0: [-33. -21.  24.   9. -48.  40.  28. -27.  31. -27.  31. -19. -39. -57. -24.  12.]
1: [  0.  16.  -3. -26.  -3. -17.   9.  25.  14.  43.  24.  12. -10. -16. -17.  -9.]
2: [ 18.  13.  24. -11. -23.  -2.   9.  -4.  18.   1.  22. -35. -39. -20. -24.  18.]
3: [ 31.  19. -19.   2.   4. -37. -25. -10. -17.   2.   4. -43. -11.   4.   3.  -2.]
4: [-39. -26.  19. -28. -31.  44.  47.  18.  35.   8.  54.  34.   0. -41. -34.  25.]
5: [ -2. -17.  19.  12. -28. -12.   3.  12.  14.   1. -11. -54. -16.  10. -23.  26.]
6: [-26.   2.  33. -15. -41.  46.  39. -14.  27. -28.  27.   0. -61. -27. -49.   2.]
7: [ 21. -13.   2.  26.  18. -27. -12.  15.  -6.  22. -18. -28.  -6.  17.   4.   9.]
8: [-15. -39.  50.  24. -25.  24.  38.  38.  22.  14.  29. -27. -29.   4. -24.  49.]
9: [-29.  -1. -27. -37.   1.  13.   5.  -1. -13. -19.  -3.  23.  -3. -10.  -2. -19.]
10: [-45. -34.  41.  25. -64.  53.  41. -13.  38. -30.  36. -26. -45. -61. -34.  25.]
11: [-33.  -4. -13.  -9. -21.  18.  18. -23. -10. -30.  -2.  29.  33.   1. -20. -27.]
12: [-50. -26.  26.  16. -54.  57.  41. -28.  37. -45.  32.  -4. -29. -58. -30.  16.]
13: [-21. -46.   9.  45. -13.   4. -10.  46.  -7. -12. -29. -47.  11.  27. -13.  11.]
14: [-19. -33.  17.  10.  -7.  -1.  22.   4.  30.   7.  11.  12.   4. -18. -11.  31.]
15: [-44.  -4.  44.  42. -18.  14.  34.  47.  43.  14. -22.  28.  50.  45. -24.   3.]
16: [  7.  16.  -1.  16.  -7. -19. -18. -38. -17. -22.  -8. -14.   8.  -6.  13.  -1.]
17: [-54. -60.  30.  13. -42.  67.  34.   6.  66. -32.  46.  15.  60. -68. -49.  36.]
18: [ -5.  12. -11.  -5.  -1. -12. -10. -37.  -5. -39.   8.  -4.   9. -24.  -2. -16.]
19: [-20. -58. -17.  -5. -37.  25. -11.  71.  16. -23.   5. -19.  -8.   3.  -5.  -2.]
20: [-56. -36.  39.  22. -71.  65.  49. -23.  50. -39.  43. -22. -53. -74. -43.  22.]
21: [ 26.  24.  -5.  16.  19.  -1. -11. -13. -17.  -3. -16.   8.   5.   6.  30.  -6.]
22: [  4. -41.  22.  32.  -6.  -1.   5.  -4.  22.  17.  10. -38.  30. -13.   4.  50.]
23: [ -6. -26.  38.  20. -29.  -5.  26.  19.  27.  25.  21. -33. -21. -11. -16.  21.]
24: [-48. -40.  39.  -2. -41.  45.  40.  77.  29.   8.  17.  17. -16.   1. -37.  34.]
25: [ 20. -11.  11.   9.   6. -20.   5.   7.   3.   9.   6. -18.  -9.  -5.  -5.  13.]
26: [ 12.   5.  -6.  -6.  10. -10.   5. -15.  -3.  28.  12.  23.  32. -14.  14.  -2.]
27: [  2. -13.  51.  25. -26.   8.  24.   7.  24.   3.  22. -37. -22. -13. -21.  15.]
28: [-10.  -2.  27.  16. -30.  27.  21. -16.  28. -31.  14. -60. -29. -25. -26.  37.]
29: [-68. -48.  45. -10. -42.  61.  64.  28.  50.   7.  15.  56.  14. -26. -40.  38.]
30: [ -7. -58.  36.  68. -19.  16.  26.  -3.  22.  27.  24. -25.  25. -20.  16.  58.]
31: [ 26.  46. -58. -34.  52. -32. -33.   4. -51. -17. -19.  48.  25.  48.  68. -42.]
32: [-16. -46.  60.  43. -48.  55.  37.   5.  42.  34.  23. -12. -10. -43. -33.  55.]
33: [ -7.  54. -71. -52.  46.   1. -25.  -8. -44. -39.  -3.  88.  20.  34.  48. -64.]
34: [ 37.  26. -61.   2.  47. -50. -52. -23. -52.  -8. -41.   1.  39.  36.  38. -65.]
35: [  9.  -9.  27.  22. -21.  -7.   6.  15.   8.  12.  11. -34. -18.  -2. -10.  18.]
36: [-23. -14.  15.  29.   3.   9.  16.  -9.  26.   4.   4.  -7. -34. -15. -19.  21.]
37: [-32. -24.  28.  23. -23.  30.  49. -40.  58.  -7.  58.  31.  10. -49. -34.  24.]
38: [-32. -87.  -2.   7. -63.  38.  -2.  97.  32. -19.  13. -39. -18.  -6. -17.  12.]
39: [-22.  -1.  20. -15. -22.  25.  -4.  -9.  -2. -38.  -1.  -9. -49. -21. -53. -12.]
40: [  2.  30. -31. -46.  13.  -4.  -4.  19. -17.  11.   9.  47.  -6.  15.  42.  -8.]
41: [ -2.  -5.  10.  28.  -8.   2.   4.  -7.  10. -10.   0. -27. -13.  -3.   4.  20.]
42: [ -4. -24.  27.  10. -28.   4.  17.  16.  29.  10.  27. -22. -18. -18. -23.  30.]
43: [-11. -30.  17.  17.  -5.   0.  14.   1.  13.  -3.  10. -44.  16. -19. -20.  30.]
44: [ 18.  -6.   7.   1.  -3. -15.  12. -15.  22.  37.  23.   1.  -5. -25.  -4.  25.]
45: [-20.  -9.  23.  33. -26.  21.  37.  -7.  32.  20.  37.  26.  -1. -46. -18.  22.]
46: [ -8. -28.  19.  41. -18.   4.   8.  51.  12.  -4.  -6. -58. -40.  25. -14.  42.]
47: [-35.  -3.  34.  39.  -7.   8.  28.  46.  27.  16. -27.  27.  44.  44. -15.  -3.]
48: [ 15. -11. -22.  -3.  14. -17. -12.   6.   9.  52.  38.   4.  20. -16.  -8.   9.]
49: [-28. -68.   0.   3. -53.  33.   1.  76.  28. -20.   7. -28. -10.  -5. -20.   9.]

[-59. -34.  41.  22. -33.  53.  49.  57.  38. -13.   8.  21.  -7. -10. -36.  32.] -> 24 29 8
[-43. -38.  37.   3. -50.  46.  35.  79.  26.   6.  11.  10. -24.   3. -38.  34.] -> 24 8 49
[ 23.  20. -18.   1.  15. -11. -28. -13. -32. -18. -37.  -6.  36.  29.  37. -14.] -> 21 16 34
[-30.  -6.  35. -13. -36.  40.  34.  -8.  28. -24.  24.   7. -54. -42. -55.  19.] -> 6 0 12
[-43. -40.  17.  63.  -5.  11. -12.  50. -15. -18. -31. -31.  23.  34.  -5.   6.] -> 13 46 47
[-14.  62. -52. -46.  41.  12. -12.   4. -46. -27.  -9.  87.  14.  28.  40. -47.] -> 33 31 40
[-11. -23.  15.  -1.   3.   0.  16.  -1.  20.  31.  13.  23.  15. -12. -10.  26.] -> 14 44 26
[-28. -19.  30.  11. -43.  38.  48.  -2.  34.  32.  35.  28.  18. -30. -10.  26.] -> 45 4 37
[-37.  -9.  -4. -33. -20.  29.  33.  23.  36.  18.  53.  43.  -6. -48. -24.  -5.] -> 4 45 1
[ 37.  26. -65. -15.  46. -56. -58. -41. -74. -28. -64. -20.  49.  31.  38. -79.] -> 34 31 21
[ 35.  11. -47.  -7.  34. -51. -51. -36. -66.  -7. -64. -31.  49.  24.  35. -65.] -> 34 31 21
[ 54.  15. -33.  44.  49. -40. -53. -28. -64.  -2. -58.   1.   5.  42.  52. -54.] -> 34 31 21
[-36.   5.  23.  -5. -22.  16.   6. -13.  -1. -18.  -8.  27.   8.  -2. -28.   2.] -> 11 9 14
[-24. -18.   9. -26. -16.  30.  39.  10.  29.  10.  45.  28.  -4. -35. -22.  21.] -> 4 45 14
[-21.  -5.  23.   1. -18.  22.  -2.  -2.   8. -29.  -1. -21. -46.  -6. -43.   0.] -> 39 36 2
[-28. -36.  14. -14. -29.  37.  29.  18.  21. -18.  28.  17.  37. -31. -44.  22.] -> 4 14 45
[ 70.  19. -32.  -3.  57. -52. -77.   8. -49.   8. -31. -18.  32. 100.  35. -63.] -> 34 31 3
[-17.  -1.  35.  34. -19.  18.  31. -38.  27.  -4.  13.  17.  -6. -39. -14.  22.] -> 45 36 14
[-16. -53.  17.  51.  -8.   8.  -6.  45.  -5.   4. -21. -39.  31.  25. -14.   8.] -> 13 43 46
[-52. -26.  37.  17. -30.  43.  38.  43.  29. -13.   3.  21.  -1.  -6. -31.  27.] -> 24 29 14
[-35. -30.  20. -31. -30.  41.  41.  29.  34.  10.  55.  22.  -5. -34. -31.  28.] -> 4 24 29
[-34.  10.  46. -21. -29.   2.   4.  29.  15. -20. -29.  11. -28.  -7. -22.  -1.] -> 39 36 35
[ 86.  34. -40. -14.  52. -55. -92. -10. -78.   1. -49. -31.  40.  50.  27. -56.] -> 34 31 3
[ -9. -48.  13.  48.  -5.   0.  -9.  48.  -7.  16. -21. -35.  24.  28. -11.   6.] -> 13 7 46
[ 25.  17. -17.   2.   2. -34. -23. -16. -15.  -5.   5. -38.  -8.  -3.   1.  -5.] -> 3 16 25
[-36. -29.  35.  10. -47.  43.  33.  54.  21.  -4.   4.   8. -36.  -8. -39.  29.] -> 24 8 42
[ 15.  15.  -9.  13.  28. -13. -11.  -9. -25.   9. -31.  23.  41.  17.  26. -21.] -> 21 26 16
[ 27.  29. -26.   8.  50. -37. -59. -16. -68. -32. -89. -15.  47.  58.  39. -61.] -> 34 31 21
[-32. -33.  19.  43.  -9.   9.  -6.  44.  -7.  -7. -21. -27.   7.  24. -10.   8.] -> 13 46 5
[-13.  -8.  29.   2. -40.  53.  58. -14.  33.  20.  34. -11. -45. -23. -52.  14.] -> 6 0 42
[-18. -15.  19. -30. -28.  27.  21.  42.  26. -10.  24. -18. -31. -12. -43.  32.] -> 42 8 2
[-21. -33.  11.   0.  -2.   0.  27.   0.  32.  10.  10.  21.  16. -17. -12.  25.] -> 14 44 36
[-28. -29.  24. -31. -28.  30.  22.  31.  33.  -3.  16. -13. -15. -15. -33.  28.] -> 42 14 24
[-34. -15.  47. -13. -39.  45.  51.   9.  52.  -7.  26.  21. -14. -35. -43.  34.] -> 4 29 6
[  7. -27.  14. -38. -24.  -4.  -2.  49.  16.   1.  -4. -21.  -3.  32. -31.  13.] -> 5 19 35
[-37. -57.  38.  36. -37.  40.  35.  51.  42.  -2.  40. -64.  -3.  -4. -27.  68.] -> 8 32 42
[-21. -35.  23.  -7.  -9.  14.  25.   7.  30.  14.  15.  23.  17. -20. -22.  35.] -> 14 45 42
[ 32.  23.   3.  29.  21.  -1. -12. -18. -21.  -7. -22.   0.  11.   8.  29.  -7.] -> 21 16 7
[  7.  39. -16. -34.  28. -19.  -5.   8. -14.   2.  12.  43. -15.  12.  41. -29.] -> 40 21 9
[ -6.  -4.   0.  -3.   6.   8.  14.  28.   8.  58.  39.   5. -19.  -6. -37.  17.] -> 1 48 44
[  7. -18.  42.  66. -24.  26.  13. -36.   6. -36.  35. -55.  -3. -50. -16.  32.] -> 28 27 43
[-14. -41.  26.  31. -21.  11.  12.  19.  23.  -9.  21. -43.  27. -13. -24.  22.] -> 43 22 42
[ 18.  12.   0.  -7. -12. -26. -14.  -8.  -6.  -5. -21. -36. -26.   7.  -2.   2.] -> 3 25 16
[-26. -18.  19.  25. -31.  32.  40.   2.  51.  13.  35.  15. -31. -60. -22.  18.] -> 45 0 37
[-10.  50. -65. -41.  25.   2. -20. -17. -42. -34.  -6.  95.  27.  18.  52. -46.] -> 33 31 40
[-10.  -6.  22.  27. -23.  13.  31.  -9.  27.  19.  32.  13.  -3. -42. -14.  20.] -> 45 14 42
[  9.   5.  10. -14.   3.  -9.  11.  33.   0.  55.   3.  30. -15.   3.   4.  -1.] -> 1 26 44
[-40.   0.  39. -18. -47.  53.  45. -25.  34. -39.  33.   9. -77. -37. -64.   7.] -> 6 0 12
[-22. -37.  16.  39.   4.   1.  12.  40.   1.  23. -28.  21.  21.  25.  -3.  19.] -> 47 13 15
[ 48.  39. -31. -19.  41. -37. -46. -33. -51. -11. -62.   1.  45.  38.  46. -43.] -> 34 31 21
[ -7. -27.  21.  35. -21.   6.  10.  49.  14.   2.   0. -56. -39.  18. -11.  45.] -> 46 5 35
[ 21. -30.  12. -48. -22. -11. -12.  58.   4.   2. -14. -35. -10.  53. -29.  11.] -> 5 19 25
[  4.   5. -28.  -3.  27. -28. -18.   4.   8.  37.  31. -11.  11. -12.  -8.  -3.] -> 48 1 26
[ 31. -35.   6.  30.  11. -28. -26.  55. -31.  27. -43. -20. -29.  14.  29.   7.] -> 7 25 13
[-20.  11.   7.  -6.  -5.   5.   0. -19. -16. -16. -15.  32.  29.   9.  -6.   2.] -> 11 9 18
[ 25.  14.   9.  33.  13.  -1.  -6. -13. -20.   1. -25.  -8.   2.  11.  18.  -5.] -> 21 16 7
[-20. -24.  18.  42.   5.   2.  14.  -8.  32.  16.  -2. -21. -28. -13. -15.  30.] -> 36 41 14
[-37. -30.  29.  -9. -20.  37.  30.  62.  29.  20.  26.  16. -11.  -6. -25.  27.] -> 24 4 8
[ 36.  -8. -25.  19.  56. -52. -46.  41. -65.  32. -67.   6.  28.  72.  43. -36.] -> 34 31 7
[ 14.  27. -38. -53.  34. -18. -21.   5. -19. -11. -16.  43.  -3.  24.  11. -33.] -> 40 31 9
[ 23.  18. -16.  -3.   1. -32. -16.  -1.  -9.  13.  13. -29. -12.  -3.  -3.  -3.] -> 3 25 7
[-32. -18.  -7. -22. -41.  35.  39.  13.  53.  12.  65.  39. -12. -44. -55. -20.] -> 4 45 37
[ 12.   1.  12.  13. -25. -22.  -8. -11.   2.   2. -23. -54. -29.   5. -15.  19.] -> 5 35 41
[-48.   2.   7.   4. -11.  36.  27.   8.  16.   5.   5.  62.  30.  -7. -23. -19.] -> 11 9 45
[-30. -58.   8.  54. -11.  10. -11.  59. -10. -14. -31. -47.  22.  34. -13.   9.] -> 13 46 19
[ 51.  34. -83.   1.  64. -71. -74. -24. -70. -12. -52.  -4.  61.  56.  53. -84.] -> 34 31 33
